Each row is where one point has got to under a steady rotation. How many steps took it there?
The counts run from 0 to 811.
[105 125 107  94 103 112 126 169 131 130 183 104  69 150 138  96 130 125
 156 156 119 162 112 116 129 141  93 102 106  98 160 141 146 146 121 105
 125  86 116 144 146 144  76 211 125 118 102 115 119 103 121 126 115 125
 148 105 144  95 139 171 120 147 156 116 190 154] : 179
[ 68 132  98 118 123 118 133 166 132 102 176 120  67 150 147  93 133 132
 153 149 129 156 130 133 139 130 102 103 115 121 148 141 145 125 116  88
 129  78 117 177 142 153  67 176 125 107 114 118 131  88 128 133  99 112
 115  94 145 104 151 150 117 149 148 116 174 157] : 800
[105 131 106  80 123 106 135 164 133 112 132  98  85 149 129 109 154 120
 160 164 145 175 110 113 121 136  94 105 147 105 154 130 150 134 136  94
 133  73 107 172 120 133  89 197 116 124 116  99 149 123 145 145  84 105
 142 100 151  99 136 165 130 144 149 106 164 165] : 154
[ 92 137 110 115 120 131 119 150 137 120 113 104  72 139 130  92 139 121
 152 152 143 167 115 142 140 113  94 120 141 112 142 159 143 126 110  80
 127  71 112 186 127 136  59 189 116 125 111 109 161 115 158 158  89 108
 100  87 151 109 143 165 118 129 129 119 154 157] : 617
[107 121 107  81 106 110 139 167 142 119 165  91  65 166 151 103 139 143
 137 159 139 140 111 132 142 151  88 109 109 114 158 145 124 160 145 106
 122  79 132 157 134 140  65 191 141 127 133 112 124 119 146 122  80 128
 125  82 141 101 140 156 126 156 165 120 174 147] : 290
[ 83 117 104 100 126 105 140 162 139 116 144  97  73 168 130  75 144 129
 155 172 155 150 140 143 127 127  94 101 144 106 161 156 138 104 137 101
 127  78 107 179 123 132  76 188 137 111 134 116 142 132 154 142  97 121
  93  94 136 100 155 153 125 159 125 110 146 143] : 350
[ 89 115 105 105 118 101 145 169 135 123 156 102  79 169 115  74 147 128
 144 170 134 172 135 126 123 139  94 106 133  93 185 149 148 117 141 108
 116  77 101 160 135 127  84 192 140 111 115 113 116 110 145 148 109  98
 115 118 147  85 150 162 130 160 129 120 143 143] : 42
[ 94 139  93  88 110 116 143 142 129 131 159  98  75 149 141 111 133 130
 156 162 152 151 108 108 130 138  85  97 123 111 139 134 141 142 128 101
 134  75 126 160 121 134  75 209 124 122 116 112 150 132 133 140  78 126
 129  89 148 111 145 167 125 146 151 100 187 159] : 184
[120 124 123 112  98 119 104 168 147 140 120 101  77 148 120  83 143 108
 149 158 119 178 122 152 116 117  86 125 130  98 185 167 142 139 123 104
 122  73 113 149 144 165  78 185 123 113  99 110 114 127 166 168 106 121
  92 105 132 112 141 175 126 136 112 120 157 148] : 702
[103 124 102 140 101 137 114 163 140 127 151 101  59 147 137  89 110 122
 131 155 115 156 111 140 142 135 107 122  93 101 138 169 132 150 126  93
 116  76 124 148 152 155  53 194 123 128 100 122 120 104 152 143 103 113
 111  91 139 100 145 169 109 149 143 141 174 150] : 521
[103 152 118 108 126 107 132 172 132 116 131 115  76 146 132 104 153 123
 167 152 130 177 131 122 118 121  92 104 129 117 160 123 161 117 116  99
 132  75 124 163 141 158  92 178 112 113 114 112 112 100 147 166  94 105
 122  95 154 110 143 171 123 155 143  99 179 184] : 651
[120 128 113 112 105 130 102 178 150  98 128 102  57 157 140  92 128 127
 141 145 113 153 116 153 125 138 105 121 115 113 141 171 142 155 122  83
 115  77 115 170 147 151  61 175 115 119 122 112 127 105 157 142  90 122
 106  80 133 113 137 159 117 135 152 135 172 157] : 708
[123 128 127 101 109 119 100 178 145 106 105  99  68 141 124  91 138 121
 148 143 119 172 121 152 121 131 101 130 135 102 150 165 143 141 121  89
 121  75 103 172 145 151  69 180 113 118 110 109 131 119 157 162  91 112
 110  85 137 106 133 163 122 127 139 126 167 149] : 586
[142 139 122 109  97 130 120 173 148 132 142 102  61 138 133 112 130 127
 143 142 109 165 103 123 127 145  93 129 113  99 151 146 138 159 121 110
 117  82 123 132 149 158  82 202 115 136 101 110 103 118 150 155  98 120
 134  90 148 104 137 185 115 151 144 117 187 167] : 59
[136 132 124 119 109 118 119 188 149 119 105  97  62 158 119  89 141 131
 129 153 121 178 121 132 125 140 106 130 130  93 158 159 142 130 130 105
 114  75 109 139 150 151  83 188 121 132 111 116  99 117 165 167  91 101
 121  92 148 104 132 178 121 150 134 123 153 162] : 626
[ 84 118 110  77 116 116 144 152 130 139 178 106  69 153 145  87 131 127
 169 153 145 155 116 132 123 126  82  98 141 128 169 131 140 134 121 114
 144  84 128 163 133 141  78 210 130 111 122 106 131 116 115 129 100 137
 115 111 151 100 148 158 126 138 136 108 180 144] : 108
[102 109 112 108 106 131 118 156 145 129 158  95  57 155 143  88 120 134
 136 152 127 146 108 148 151 138  93 118 112 104 142 171 115 157 132  98
 122  79 122 161 147 144  50 203 130 130 123 110 135 122 147 135  90 130
 103  78 134 104 137 156 123 129 137 141 168 136] : 481
[ 95 120 127 120 123 120 119 168 138 117 121 111  67 148 124  72 140 119
 153 145 118 179 120 147 129 112  95 123 149 114 167 150 143 131 110  99
 126  75 111 162 143 150  70 191 124 118  91 102 127  99 147 165 101 104
 102 105 152  89 140 166 121 132 118 121 150 146] : 733
[ 88 115 130 121 117 133 123 173 140 131 161 116  46 145 135  91 117 131
 157 127 116 155 111 143 141 127  98 112 122 129 151 146 120 138 107 102
 124  76 124 151 162 147  57 201 126 136 106 104 122  90 129 140  94 123
 114  93 155  91 139 160 111 129 143 135 172 147] : 450
[105 125 131 104 118 110 123 174 136 133 128 110  78 145 118  81 146 111
 161 151 124 188 118 131 116 118  80 117 147 112 184 135 147 126 124 108
 128  70 110 149 148 158  88 190 125 117  92 105 112 105 144 167 102 103
 113 114 156  97 144 179 120 136 115 110 159 154] : 732
[ 68 129  90 113 111 107 132 143 125 130 157  94  91 163 125  80 147 112
 145 183 151 166 131 120 140 127  87 103 125  99 167 150 146 125 140  93
 123  70 121 177 121 140  74 178 135 112 116 112 145 112 150 142 102 105
 102 111 142  96 156 151 133 161 132 115 141 150] : 578
[120 130 117  81 101 117 141 163 151 140 152  84  67 163 147 115 150 142
 141 162 139 156 106 127 140 134  79 113 111 111 164 138 134 161 141 113
 131  77 145 138 138 149  84 180 137 131 133 110 116 122 146 137  75 138
 119  81 145 120 148 166 135 152 151 107 174 167] : 291
[103 122 102 131 116 144 122 156 140 144 160 103  58 146 135  96 121 136
 131 152 135 143 117 131 140 136  99 118 111  99 129 169 119 126 118 104
 107  86 119 138 143 159  66 212 128 134 113 122 118 125 149 151 102 125
 108  87 142 109 142 167 110 152 124 126 172 149] : 253
[ 98 115 100 106 114 126 137 158 134 150 176  97  58 150 140  92 115 133
 140 153 136 137 128 134 140 149 101 106 113  94 143 159 118 121 132 113
 117  87 115 141 135 147  72 222 138 130 118 117 123 137 137 141 112 134
 116  88 139 100 147 161 116 155 125 119 181 145] : 254
[ 64 122  93 127 120 110 148 145 130 132 170 107  80 150 132  90 133 131
 137 165 147 163 112 120 156 135  90 102 113 111 154 138 133 135 135  93
 129  70 128 161 129 135  67 189 138 127 115 113 138 104 141 138  89 100
 114 102 158  98 155 157 119 162 143 121 148 158] : 264
[133 129 121 118  84 113 112 183 145 119 126 102  68 150 128  87 148 116
 141 152 107 175 116 141 125 139  96 121 108  98 174 156 146 153 134 101
 119  68 122 139 152 162  71 168 119 120 109 111  96 103 159 158 108 109
 120 101 131 105 140 180 126 147 138 126 163 162] : 206
[117 132 122  96 109 130 123 157 139 142 142 104  61 144 136 125 141 133
 161 148 137 153 116 127 126 129  82 108 119 113 140 140 132 142 113 110
 137  82 140 140 140 166  82 209 122 125 123 119 135 132 149 163  83 144
 117  80 149 126 147 169 125 149 135  96 200 177] : 64
[ 77 125 100 109 112  98 138 162 139 114 146  99  84 165 123  74 146 126
 140 169 139 178 128 125 136 134  93 105 127  97 174 146 151 134 149  95
 123  70 107 173 127 128  77 171 134 116 116 113 134 103 149 126  96  96
 120 107 143  93 149 159 128 154 154 122 133 151] : 234
[133 137 117 103  95 130 107 161 142 138 135  93  67 139 136 108 130 122
 144 148 113 163 107 135 120 129  83 133 106 103 148 163 132 158 118  97
 120  76 133 142 145 160  76 201 115 133 110 112 123 127 156 154  95 143
 116  86 136 118 137 177 129 136 134 113 192 153] : 211
[100 127 119 120 123 122 108 163 132 122 116 106  72 152 123  76 132 113
 158 156 126 171 134 148 116 119 105 118 148  92 150 170 142 119 111  96
 120  72  99 176 139 154  72 190 114 115 106 109 134 128 157 174 113 116
  97  90 139 105 136 161 113 130 114 116 160 140] : 121
[114 119  96  95 106 121 121 163 139 124 155  91  63 165 136  86 121 125
 144 164 128 133 131 149 120 144 100 116 123  87 150 180 129 135 128 101
 117  81  96 165 133 145  70 208 128 110 122 113 138 146 149 136 111 134
 111  84 128 110 133 157 119 144 125 114 182 131] : 92
